In the rows, zero is written as 128.
Rotation paths and how fast each direction turns (degrees per step)
Each turn is a multiple of 5 degrees from 10 to 175, or 0.
Rotation 1:
[132 126 134 134 123 129 128 133 128 124 144 121 130 127 135 129 124 127
 128 122 119 125 117 121 131 139 120 124 134 128 132 124 134 130 119 131
 140 134]
[131 125 130 133 124 130 130 127 120 125 142 122 120 122 134 121 119 132
 130 124 122 122 113 123 132 131 124 128 130 126 125 123 136 126 121 130
 139 138]
[136 129 133 136 126 126 127 126 128 119 137 119 129 129 133 121 123 131
 132 123 122 120 113 122 133 134 120 124 134 128 126 129 135 132 118 123
 138 132]
[133 127 128 135 123 121 131 126 119 126 143 120 127 124 131 124 124 129
 129 126 117 121 118 120 125 136 127 130 130 128 125 123 135 134 119 121
 137 138]
[137 125 131 133 126 125 131 125 122 119 137 121 123 125 128 119 122 128
 133 125 117 126 115 125 134 128 121 133 131 128 118 126 131 135 116 121
 136 131]
[138 124 133 134 121 123 133 132 124 123 141 120 133 127 128 127 127 127
 128 123 115 129 117 123 126 137 120 130 134 132 127 126 129 134 115 122
 136 130]
[135 119 131 132 118 128 135 131 117 125 142 124 123 120 128 122 122 128
 128 124 118 127 115 126 131 129 122 133 130 131 121 124 128 126 117 125
 133 133]
[138 124 136 137 121 131 132 132 126 121 137 124 133 127 129 120 125 131
 131 120 120 126 113 126 132 131 119 125 134 134 124 129 128 127 114 123
 132 128]
[133 123 130 139 117 131 134 133 121 128 141 125 132 119 132 122 125 129
 128 124 120 120 117 122 123 134 127 128 130 135 125 124 129 125 118 120
 132 136]
[134 126 131 141 124 135 132 130 125 119 136 127 128 121 130 116 122 127
 133 122 121 120 116 123 132 126 125 128 130 132 116 125 128 129 116 119
 131 132]
[134 129 130 144 124 133 135 134 129 121 137 124 135 123 131 125 127 124
 130 122 118 124 120 121 122 137 125 129 132 132 123 124 127 134 118 119
 136 132]
[132 123 127 141 124 134 134 135 123 122 139 125 122 116 129 123 123 121
 129 125 119 125 120 123 128 131 126 134 129 129 118 119 124 131 121 125
 135 134]
[135 127 133 143 128 136 133 137 131 116 137 124 129 124 128 123 125 125
 130 118 119 129 117 126 132 136 119 128 133 128 122 123 125 131 119 129
 136 127]
[133 124 128 142 122 133 133 137 125 126 141 122 127 117 131 127 125 127
 127 123 121 123 116 125 125 140 124 129 131 129 127 120 126 126 125 131
 137 133]
[134 126 130 143 127 132 128 131 127 119 139 125 123 119 130 117 123 129
 131 121 124 120 113 127 137 134 123 126 131 125 120 121 128 125 124 132
 133 131]
[126 125 129 129 128 127 129 131 126 127 128 126 124 130 126 127 130 128
 127 126 128 128 128 127 126 126 127 126 127 131 128 132 130 130 125 126
 129 130]
10
[129 129 131 129 130 126 126 129 132 126 129 129 131 132 127 127 130 127
 128 126 128 128 129 127 131 130 127 125 129 128 128 129 128 130 126 128
 126 126]
145
[127 128 129 129 126 134 130 131 130 128 127 132 131 127 129 129 128 125
 128 128 128 128 130 127 127 125 129 128 128 131 127 127 126 127 126 126
 127 128]
25
Rotation 2:
[125 137 136 131 128 130 130 130 124 124 127 144 123 135 126 132 130 123
 126 133 130 140 129 127 127 131 129 144 129 129 133 121 126 135 128 144
 126 125]
[130 130 131 133 134 130 127 129 120 123 125 136 124 127 125 136 128 125
 121 131 128 140 123 137 132 134 128 142 134 127 132 121 125 144 128 139
 123 129]
[119 130 133 129 131 131 128 129 121 120 128 132 125 129 125 133 124 121
 124 142 131 140 122 137 133 130 130 145 127 125 127 121 118 135 124 133
 128 125]
[127 135 136 123 128 128 130 128 119 122 120 136 125 133 121 130 130 127
 127 136 127 142 124 139 132 134 125 139 129 134 124 122 120 134 126 137
 135 123]
[128 133 138 131 126 125 130 127 121 123 127 139 126 135 122 136 134 122
 127 139 127 140 127 130 127 128 123 145 134 132 130 126 123 136 127 137
 131 135]
[128 123 136 131 132 134 125 130 118 127 125 135 123 129 124 134 130 124
 127 136 125 141 128 135 128 133 123 149 130 131 130 128 129 137 130 137
 124 124]
[121 134 132 131 132 129 128 132 124 124 125 141 125 134 126 130 127 124
 126 135 134 141 130 135 128 129 129 146 127 129 128 121 122 133 126 139
 120 121]
[128 133 131 128 134 123 128 129 121 124 122 137 125 132 124 136 131 126
 120 133 126 140 122 138 128 138 131 137 130 130 129 120 121 140 125 141
 126 126]
[122 132 135 131 128 131 129 125 124 118 131 131 124 129 125 137 128 122
 120 143 127 141 125 133 130 132 128 143 131 127 130 123 120 135 128 139
 134 130]
[128 132 139 127 126 136 129 130 114 119 121 134 124 128 125 129 127 125
 128 134 125 141 126 135 133 130 124 144 128 131 126 123 124 136 129 137
 132 123]
[125 136 134 129 129 126 130 134 119 124 124 142 126 135 122 133 129 123
 131 137 132 140 126 133 129 125 124 145 134 133 130 124 124 138 124 132
 127 130]
[127 124 135 128 135 127 125 129 122 132 125 137 122 133 119 136 132 124
 128 137 126 140 122 135 128 137 127 145 129 130 131 125 125 137 126 137
 126 126]
[124 131 134 134 131 130 127 124 128 122 128 136 125 133 123 131 131 125
 123 138 133 141 131 136 132 132 126 147 129 128 128 123 121 129 129 143
 124 123]
[129 131 134 129 128 125 128 129 115 118 120 135 129 132 129 133 130 126
 119 133 124 141 126 137 128 131 128 140 128 129 125 121 121 139 127 141
 123 125]
[120 135 131 128 130 130 129 133 121 119 127 134 124 131 128 138 125 123
 122 143 127 142 126 135 123 130 128 142 133 132 129 125 124 139 126 134
 132 129]
[127 130 128 126 129 126 129 127 131 131 129 130 126 131 125 129 130 129
 129 129 127 128 127 127 126 132 129 125 128 129 130 128 128 127 127 130
 132 128]
95
[127 130 126 129 129 129 128 130 129 126 129 128 127 127 132 129 126 128
 124 127 127 128 129 127 125 130 132 126 127 126 129 127 129 130 129 131
 127 126]
55
